(in the rows, 128 means zero)
Where one turn sends some rows of the set: a few examples, then the rows asked:
silaf: [101 105 120 153 174 159 134 147 150 164 123  92 170 156 135 116 142 158
 111 120 124 166 125 150  95 121 130 153 115 122 126 117 150]
ruz: [111 123 121  99 108 101 104 121 122 129  95 157 101 128 100 165  80 103
 160 148 147 116 118 129 129 120 119 160 109 140 165 156 142]
vifi: [116 131 109  98 127 135  90 113 104 154 111 147 107 129 100 129  87  92
 154 156 141 112 122 142  93 142 127 140 112 138 176 140 148]
Zoku: [108  98 137 104 131  93 130  99 112 141 104 141  79 147 111 163 116 136
 155 126 133 143 119  97 131  85  93 124  98 153 104 128 172]
gupo: [114 118 111 110 106 108  93 120 144 136 137 113 126 166 129 116 136  76
 116  83 112  93 133 111 151 144 124 134 132 131 186 142 136]
nulaz: [115 137 119 106 134 105  85 125 104 144 106 142 129 128 103 154  79 100
 142 135 124 101 132 104 126 116 108 151 101 160 199 154 147]
nukos: [139 101 134  93 108 138 120 111 186 126 142 104 131 164 142 138 166 132
 114  84 125 115 124 101 142 117  99  97 112 118 119 119 136]
Ran: [128 106 131 100 140 122 133 136 128 141 120 137 113 133 114 166 124 159
 145 120 130 140 118  87 118  64  81 101  85 161 113 113 186]
nodun: [117 134 115 130 152 171 141 153 140 145 131 117 154 167 153 130 128 131
 101 129 144 163 149 176 106 131 141 154  85  95 157 144 146]
zifit: [134  98 154 147 178 150 142 158 130 149 133 107 165 126 161 135 132 133
 112 135 156 163 143 145  89  99 144 154 108 144 124 134 133]
sot: [127 155 113  90 145 102  96 137  93 130 109 148 110 127 106 137  85 120
 156 153 144 108 110 125 111 107 126 137  98 162 170 145 154]
kuzis: [104 110 121 121  78 114  96 121 168 129 111 118 126 163 122 134 127 104
 147 108 107  96 117 116 146 160 127 141 135 133 167 165 143]
fiti: [106 105 136 118 135 151 125 117 112 148 123 143  89 152 103 154  80 148
 146 140 129 155 129  92 113  74  91 117  94 159 128 131 185]
kav: [125  93 135  95 100 126 130 107 141 135 144 119 129 165 127 152 160 123
 126  65 122 132 138  92 158  92  96 109 121 110 126 104 152]
Nabes: [128 102 152 131 184 160 146 144 124 148 128 106 164 111 155 124 136 130
 129 125 152 161 150 144  88 103 138 157  96 148 122 137 137]
kulu: [101 128 138 160 182 154 145 164 114 127 134 122 132 147 176 131 103 126
 107 126 152 152 143 140 103 139 142 160  93 145 138 141 165]
sene: [108 114 127 152 179 149 132 145 142 173 120  98 165 155 145 122 147 156
 107 127 136 158 129 161  91 124 148 138 111 125 131 116 142]
bes: [118 124 138 147 182 163 145 159 122 121 140 120 141 153 169 135 114 139
 100 134 157 167 141 146 105 143 145 155 106 151 140 148 161]
Ded: [135  83 141 112 113 165 134  91 151 117 131 111 123 169 135 147 147 132
 129  88 126 120 137  99 137  83 117  94 110 122 100 148 139]
gare: [119 118 131  94 142 118 121  96  99 143 109 152 128 137 106 183 106 157
 147 117 132 133 124  79 131  81  87 126  98 149 127 114 168]
Kulit: [101 112 117 130 102  99 113 143 143 119 135 107 113 172 126 142 109  85
 114  90 104  85 124 120 142 129 109 121 131 115 183 142 129]
let: [119 124 129 100 137 110 130 112 127 140 120 167 106 119 122 158 113 151
 168 133 128 154 126  90 132  89  76 109  90 163 134 114 174]
bova: [127 100 137 105 111 122 133 100 177 116 141 123 123 153 136 131 158 141
 135  88 117 144 128  95 167  90  86  99 115 131 123 127 135]
nobek: [122  84 147  99  83 118 125 101 159 144 120 102 113 163 130 138 170 120
 149  93 104 130 143 101 144 103  99 107 105 128 117 147 152]
Lazul: [112 133 129 136 155 169 140 163 138 150 131 111 150 158 146 132 131 142
 101 131 147 171 153 178 103 137 142 139  87 115 163 138 156]
Luri: [105 114 141  98 126 122 130 126 113 155 122 136 113 130 102 167 103 152
 163 114 113 140 123  69 111  86  77 116 116 161 140 114 167]
Nepu: [119 143 123  82 137 104 109 111  88 138 113 144 114 125 121 151  97  92
 150 136 126  90 125 111 102 132 112 127 103 153 178 154 132]
dad: [120 137 135 151 191 154 143 167 120 126 135 111 141 157 164 132 115 130
 112 133 147 164 139 147 108 136 150 156 107 150 138 148 165]
digos: [114 141 138 129 163 166 141 164 141 152 131 104 149 159 147 126 132 131
 101 130 149 175 151 175 113 135 138 144  93 107 155 140 146]
Ged: [104 113 135 146 185 152 140 146 154 173 126 103 168 152 147 128 143 150
 104 125 138 159 118 159 101 131 135 138 108 125 125 114 148]
poded: [113 138 131 123  99 106  85 154 157 120 133 100 124 156 127 115 108  95
 123 114 127  90 119 128 142 149 125 135 132 120 184 136 125]
bel: [138 102 147 140 184 153 146 162 134 149 133 113 174 125 160 143 133 129
 126 135 145 158 140 153  92 101 141 152  97 146 125 136 143]
gemet: [119 154 104 116 129  85  97 133 107 133  99 160 119 117 118 138 101 102
 162 151 126 107 119 128 121 131 108 130 105 142 182 146 146]
Pinu: [130 100 115  74 111 140 136  92 162 130 144 122 125 175 117 151 151 136
 135  77 114 126 126  98 140  89 105 107 127 117 135 129 126]
kel: [108  94 129 153  92 130  99 139 147 127 123  97 133 151 124 125 125  84
 127  99 118  82 123 129 123 150 129 118 146 108 152 134 134]
Zetu: [119 128 116 135 100  93  98 131 159 110 121 112 135 153 130 113 139  95
 128 104 111  99 119 126 160 133 113 120 135 113 171 153 115]

sot -> Ran
gupo -> nulaz
Where do these go?
Nepu -> Luri
sene -> Lazul
nodun -> kulu
digos -> dad
ruz -> Zoku
vifi -> fiti
gemet -> let

Where one turn sends some rows of the set: a few examples, then the rows asked:
Lut: [114 102 181 154  74 173 142 153 128 127 151 103]
peti: [130  99 150 148  63 162 126 185 120 136 159 107]
Pevu: [156  85 160 141  57 150 128 181  77  90 191 116]
gulus: [151  92 167 125  85 149 125 119  97  66 187 146]
mazul: [104 130 120 103 109 137 164 139 101  83 129  92]
fikad: [118 114 160 147  76 168  97 176 127 126 140 117]
mokib: [126  86 171 132  61 178 152 180  97 121 183 107]
kagun: [117 151 133 131 116 129 156 132  81 107 150  87]
Vor: [113 100 156 132  61 184 132 175 125 134 161 112]
Sabi: [122 147 133 131 115 128 153 129  68  89 156  92]
Gur: [102 122 127 114 104 133 159 149  82  83 129  87]
dakob: [109 119 111 111  97 132 166 142  78  86 133  90]
seka: [103 111 182 117  96 173  89 146 123  96 146 135]
Dera: [119 152 134 126 119 130 152 128  83 100 146  87]
vurap: [152 119 166 114  98 155  92 159 140  81 161 141]
Lan: [120  86 174 162  50 164 146 156  90 122 165 107]
Ser: [ 97 107 156 133  71 186  98 158 127 128 146 127]
Sibo: [140  88 139 118  62 168 114 144  77  81 199 143]
Zome: [134 115 177 102 102 168 103 140 130  79 170 147]
ragi: [112 114 174 144  80 173 127 134 148 125 136 126]
Niz: [136  99 126 122  61 150 127 151  65  78 190 141]
gel: [109 123 131 109 104 134 170 150  92  86 132  86]
rul: [143 122 171  89 103 151 108 140 126  64 167 144]
kaz: [144 101 143 101  82 165 111 135 109  74 197 157]
ler: [127 121 179 133 104 160  86 165 138 101 144 125]
velo: [121 149 126 128 118 124 148 128  77  93 159  91]
nam: [130 102 172 137  57 165 162 187  97 125 177  96]
tup: [121 154 131 125 120 130 150 123  80  94 152  88]
radi: [112 127 178 109  99 155  90 149 126  88 136 129]
zovo: [156  81 150 137  65 153 143 126  88  83 198 138]
bod: [122 114 166 133  92 163 102 119 138  97 139 143]
vozu: [137  79 155 162  49 164 149 142  81 101 187 122]
Dobe: [125  75 165 135  56 166 126 169  66  90 197 120]
Pufed: [130  85 161 140  55 156 143 178  57  93 178 110]
Voman: [117 150 134 135 111 133 156 131  76 106 149  87]
Kifu: [155 111 130  97  82 149 123 136  99  76 189 151]
Bas: [116 121 114 104 106 135 175 143  81  82 146  93]
tedil: [122 150 131 132 113 128 162 133  72 101 160  82]
zubi: [104 128 110 105 109 128 150 133  88  82 131  98]
bezeg: [116 120 151 133  63 172 143 178 129 144 146 107]
Gil: [123 146 134 133 109 126 156 133  75  91 160  88]
Rap: [157 112 137 113  86 148  95 146 115  73 182 153]
Laz: [117 120 124 100 106 127 168 139  79  76 143  97]
Limug: [135 102 174 126  96 158 101 109 119  72 165 151]
gutuv: [158  94 145 129  68 150 106 160  83  73 193 139]
par: [143  95 158 149  58 158 140 190 100 121 183 103]
sisig: [106 127 124 101 108 130 150 139  78  72 136  92]
Lof: [100 125 154 131  81 167 100 161 126 123 127 123]

ragi -> gulus
par -> ler
gel -> sisig
Where do these go?
Lof -> Kifu
Sibo -> Vor

